One turn sends every row of this set to another row. A few are shown first. Where does it send the rows asked after them?
sel: [  8.7  -5.7   0.1   4.3  -6.5  -7.6   9.3  -0.5  -3.8 -15.4  20.3   9.4
  21.2  17.9   0.3  -6.9 -10.7  18.9   2.8   7.0]
Mivoz: [  0.2  -5.8  -6.8  -4.5 -11.2 -17.6   8.6  11.9   4.3  -6.8   9.0   0.1
  11.6  15.9  -0.1  -3.9  13.6  15.4  -2.6   1.0]
zal: [  5.7   8.9   4.9   5.3 -13.9  -2.0  18.8   2.5  11.5   2.0  10.0  -7.8
   6.1  14.8  -6.1   6.5   4.3   2.5   6.1  -2.1]
lub: [  7.3   6.1  -6.8  14.8  13.2  -6.6   5.8  -0.8  11.2  -3.4  22.9   6.6
   9.5   7.8  12.1   1.6  -8.4  25.8 -10.9  -6.0]
Mifuv: [ 8.8 14.1 -2.6 15.3 -6.3 -2.7 18.5 16.5 -4.9 -8.8  4.5  8.2 15.6 13.9
 13.6  5.8 -4.0  9.2  7.0  2.8]
Lamu: [  1.4  -9.9  -4.2  23.7   8.0  -9.3   3.6  13.7   6.2 -18.5  17.0   6.5
   5.5   2.7  11.5  10.7   5.3   7.5   3.9  -4.7]
dup: [  0.7  -0.3 -10.3   5.1   4.5   2.5  19.5  -6.9   3.9 -22.4  20.5  -5.1
   1.9   1.6  17.5  13.3   2.3  40.7   7.3  -2.1]
giret: [ 18.2   0.2  -2.9  -3.4  -3.4   8.4   4.1   0.7  -0.5  -1.9  21.0  -2.9
   4.9 -10.3  15.5  11.7  -0.4  18.8  -3.5 -13.0]
vebit: [  3.8  -2.7   4.1  -6.4  -9.3   3.5  12.1  -8.2   9.3 -15.3  29.0 -11.0
  14.7  -0.1  15.2   4.2  -6.2  17.5  16.6  -7.2]
Kekur: [ 14.2 -12.7   1.2   9.7  -5.4 -11.4  11.4  -3.2  14.5 -15.7  13.7  -1.9
   0.9  -8.4   9.1  11.3  11.2  14.0  14.1  12.3]
beze: [  5.9  -0.9  -5.9  -0.3 -11.6  -1.1  15.8  -8.1  -3.9  -9.0   8.1  19.7
   5.4  -6.6  21.8  12.6   7.6  27.4   7.7  -9.9]
Kof: [  2.7   5.6  11.8   4.7 -12.3  -2.2  16.1  -9.8   8.0  -8.2   6.1   8.4
  -8.5   7.8   7.4  -8.4   7.1   9.9  13.5  -1.3]
Zar: [  5.2 -12.3  -2.6   6.4   3.0 -10.4  12.8   0.1  -9.2 -12.1  12.7  -0.4
  -8.3  18.0  -8.2  11.8   9.8  18.1   0.8  -2.6]
dede: [  9.2   0.1  11.8 -12.2  -2.8  -8.4  14.4 -10.7  10.8 -14.5  16.2  -7.5
  -9.3   1.6  17.4   4.1   8.5  16.4   7.4 -12.6]
nini: [ -6.1  -4.7   1.7  -0.8  -7.4  -5.6  18.0   4.2  -1.9   4.4  14.0 -10.3
  14.0   8.8   4.2   9.7  -3.1  19.8  18.9  -7.2]
lok: [ -3.3  10.7  -8.3  -2.4 -14.7 -14.8  14.8  -0.7  12.9 -22.0  14.0  -6.4
   5.2   2.2   8.0   6.3   1.3  35.7   6.2   1.6]
giduf: [ -7.1  12.6 -20.5   5.8   2.1 -13.6  18.8   8.9   6.9 -17.5  24.8   6.4
  -1.8   7.8  13.6   5.1   7.1  13.2  -3.0   3.1]
zarod: [22.0  3.8 -4.5  5.2  3.2 -6.9 12.8 -7.5  3.1 10.0 26.5  5.0 -4.1 10.7
 11.4  0.0  4.7 14.3  7.8  3.6]
simug: [ -0.6   1.1   2.4   8.6 -15.4  -3.0   2.8  -7.8   5.5 -13.9   8.7  -1.7
  12.5  24.8  16.1  19.5  -3.8  19.9   2.3 -15.0]
git: [ 16.5   2.7  -0.6   6.9   5.9 -14.6  18.0  -0.5   3.6  -7.8   7.7   7.7
  -0.9  24.7  14.7  -4.5  11.7  11.4  -3.0   6.8]
febud: [ -4.2  -5.9 -12.3  13.7  -3.7  -5.7  10.4 -13.3   9.1  -9.7  12.3   7.7
   6.6  10.5  27.1  13.8   4.6   9.4 -11.2   1.4]
sut: [ 19.7   3.1   2.8 -11.6  -4.8 -13.3  15.8   6.1   2.4 -14.9  11.8   1.4
  19.1   2.4  14.0  20.1  -4.8  13.6  -5.8  -4.5]
lebe: [ -1.7  -6.1   9.9  -2.7  -4.0   9.8  23.8  -6.3   5.3 -11.9  22.1  13.0
  -7.9  11.4  15.4   8.2   7.6  28.3  -2.7  -5.8]
mafir: [  7.7   1.8 -10.0  12.9  -7.2   3.2  14.2   7.4   6.1  -7.8  13.3  -6.2
  23.5   8.3  17.0  22.5   4.1  25.2   0.9 -14.2]
rudig: [ 15.1  -8.3  -1.6  10.7   0.3  -1.6  12.6  -9.5   5.4 -30.1  18.5  -6.0
  -7.6   5.3  16.4  -0.9   9.9  15.4  -2.2   9.3]
ruf: [ 11.0   6.5  -8.9   6.3 -11.8  10.0  20.5  -7.8  10.1 -21.6  26.4   9.0
  -4.5   4.4  -2.3  13.9  13.0  14.6  -0.4  -2.0]
gavup: [ 6.6 -0.2  0.6 -2.8  5.5 -3.1 11.3  9.7  9.2 -9.3 14.1 12.5 22.3 -1.0
  5.4 11.3 -5.3 15.4 18.7  6.0]
rosu: [ -1.6  -0.2   5.6  12.1   0.5  -4.0  23.5   9.1   1.7 -17.1  15.8   3.2
   0.3  -2.8  22.0  12.5  -9.8  19.2 -15.4   5.2]
nizi: [  8.0   5.4  13.6   9.4 -10.5   1.2  22.2  13.7  -8.6  -9.7  24.7   4.4
  -2.2  17.9  15.1  10.8  -6.1  10.9   5.2  -4.0]
Rur: [ -1.8   3.4  -3.0   0.2  -8.1   4.2   5.9 -11.0   1.7 -23.5   7.2   0.6
  -6.6  17.9   1.0   9.2  -0.3   4.0  -2.4   7.1]

febud turns into lub
sut turns into Zar
Now find these:
zal turns into dede
Kekur turns into simug
Rur turns into giret
git turns into dup

